In the rows, 128 means zero.
Named moves come first, each a turn or a mirror and shown by rows before and after it. Which of them, in which order, take the first row of each pair that follows to the second? Write the first one first, as in the answered first pair.
move k78:
[120 108 105 136 124 135 130 170 119 120 139 126 155 151 122] -> [135 126 119 129 160 114 124 170 116 114 128 132 134 137 164]
[143 102 119 106 127  73 117 114 153 128 113 124 119 100 104] -> [138  96 115 107 123  78 118 118 152 128 117 123 125 100  96]
[146 166 133 139 136 180 141 107 169 145 113 111 129 130 135] -> [148 166 131 135 134 180 143 105 172 146 114 114 134 132 132]
[131 112 129 117 149 126 124 156 128 141 125 108 136 123 113] -> [134 113 134 114 155 123 123 153 130 138 123 106 135 115 117]
move k164:
[135 110 139 142 132 152 133 163  97 134  97 139 123 140 132] -> [133 110 138 142 137 153 129 162  94 130 102 136 121 142 140]
[120 116 104 148 115 116 120 112 140 110 129 106 127 122 110] -> [120 115 103 147 116 120 117 110 142 111 132 105 123 128 108]
[125 119 139 139 112 167 143 141 117 115 170 104 140 130 118] -> [128 110 136 126 147 123 132 146 104 103 167  96 134 122 143]
[112 140 113 169 116 159 129 115 152 116 137 120 143 131 131] -> [116 131 103 157 151 120 121 119 142  99 141 109 138 124 155]
move k640:
[134 195 143 161 117 193 134  86 163 152 119 134  93 143 128] -> [161 185 163 115 148 129 117 108 143 166  90 160  66 114 141]
[141 122 136  96 122 122 137 115 121 126 141 119 115 139 112] -> [138 121 135 101 123 125 140 118 118 126 144 116 118 137 114]
[128 146 130 171 136 103  99 143 137 120 107 120 123 119 157] -> [121 140 128 169 139  97 101 146 130 116 115 118 129 122 161]
[ 77 102 120 140 144 138 133 160 128 129 153 112 164 153 145] -> [ 89 136 127 160 127 175 128 138 154 134 149 116 154 151 138]
Pairs:
Each pair is 2 to 3 moves apart.
[142 128  96 146 159  76 111 129 130 102 110 122 130 128 139] -> [132 123  85 168 118 121 123 122 143 108 115 117 148 148  91] : k78 then k640
[122 156 148 123 165 128 121 164 118 110 118 103 129 123 175] -> [114 156 138 139 153 149 127 160 121 102 131  90 139 132 172] : k640 then k640
[134 131 124 136 114 148 122 139 136 136 122 131 133 136 117] -> [139 119 122 117 129 122 124 150 119 138 117 138 132 130 120] : k640 then k640 then k640
[117  96 102 136 103 126 123  96 156 116 130 108 139 122  87] -> [125 109 114 121 160  83 113 103 144 104 129 108 116 102 153] : k78 then k640
[ 90  97 155  90 113 143 168 109 101 131 181 129 122 147 142] -> [ 85 112 146 104 131 140 158  93 113 112 187 110 118 144 169] : k640 then k164 then k640
[138 107 129 116 110 117 134 150 115 144 117 142 144 132  98] -> [147 145 148 123 150 111 124 129 125 137 116 143 115 118 157] : k640 then k640 then k78
[127 116 147 100 157  98 143 109 121 130 141 136 100  98 144] -> [108 102 130 117 103 145 153 105 135 132 146 129 128 116  83] : k78 then k640
[119  78  95 111 133  73 118 123 148 128 121 101 158 123  96] -> [142 134 113 142 112 129 114  83 193 143 106 118 130 113  90] : k640 then k640 then k640
[107  90 122 120 123 106 129 175 100 131 109 131 171 154 113] -> [109 134 133 145 167 111 121 155 111 120 120 120 149 146 191] : k640 then k78 then k640
[138 144 138 126 167 112 130 150 107 123 119 142 115 133 174] -> [146 150 134 140  99 166 129 138 142 142 108 155 123 143 104] : k78 then k640 then k640
[103 156 115 151 144 134 119  77 172 108 153 103 100 112 184] -> [ 81 109  79 149 131 117 123  94 160  94 159  77 131 123 144] : k78 then k164 then k78
[123 138 131 123 153 109 107 161 110 120 106 139 133 126 146] -> [126 153 136 136 153 118 107 148 123 120 104 144 126 128 156] : k78 then k640 then k78
[147 148 113 150 114 168 129 134 123 143 118 125 142 163 125] -> [160 125 121 111 140 108 122 155  97 146 102 136 135 146 133] : k640 then k640 then k640
[152  82 124  76 119 106 141 144 109 152 118 155 111 112  71] -> [129 108 110 128  81 183 148 115 138 145 141 135 128 136  57] : k640 then k640 then k640
[ 98 131 127 101 161 106 112 149 116  85 145 109 132 133 121] -> [ 96 150 127 121 158 128 114 137 131  81 154 105 133 138 132] : k640 then k78
[123 100 108 103 157  92 114 144 111 114 111 134 139  93 129] -> [ 97 116  91 152 123 162 129 120 132 101 139 115 159 117 116] : k640 then k640
[120  72 120  94 139  85 144 132 105 113 122 116 145 114 108] -> [100 111 120 133 164 115 142 110 114  92 146  96 141 125 169] : k640 then k78 then k640
[115  99 108 116 108 147 149 112 121 119 160 102 147 137 106] -> [115 118 113 129 113 155 145  96 135 114 160  98 140 134 122] : k164 then k640
[114 105 157 119 113 171 154 165 116 122 142 123 140 144 136] -> [132 139 176 120 133 172 145 149 129 126 133 132 114 131 166] : k640 then k78
[121 111  93 138 148 140 115 193  90 119 117 112 169 143 122] -> [165 173 128 147 136 168  95 160 140 151  83 140 120 121 122] : k640 then k640 then k640
[125 152 131 153 124 157 126  82 151 130 139  96 113 107 144] -> [125 122 123 128 158  96 120 101 130 119 136  87 111  96 162] : k164 then k640 then k640
[174 112 143  93 135  90 138 134 122 131 121 161 132 101 133] -> [145 111 129 119 159 105 147 130 112 105 151 134 146 116 179] : k640 then k640 then k78
[115 119 142 132  95 177 146 115 111 141 146 142 134 146 100] -> [146 150 165 116 125 160 130 105 122 151 127 162  96 126 134] : k640 then k78
[113  90 106 124 105 137 166 148 120 114 152 117 165 145 123] -> [110  97  95 133 139 107 152 132 135  90 152  98 150 135 154] : k164 then k640 then k164
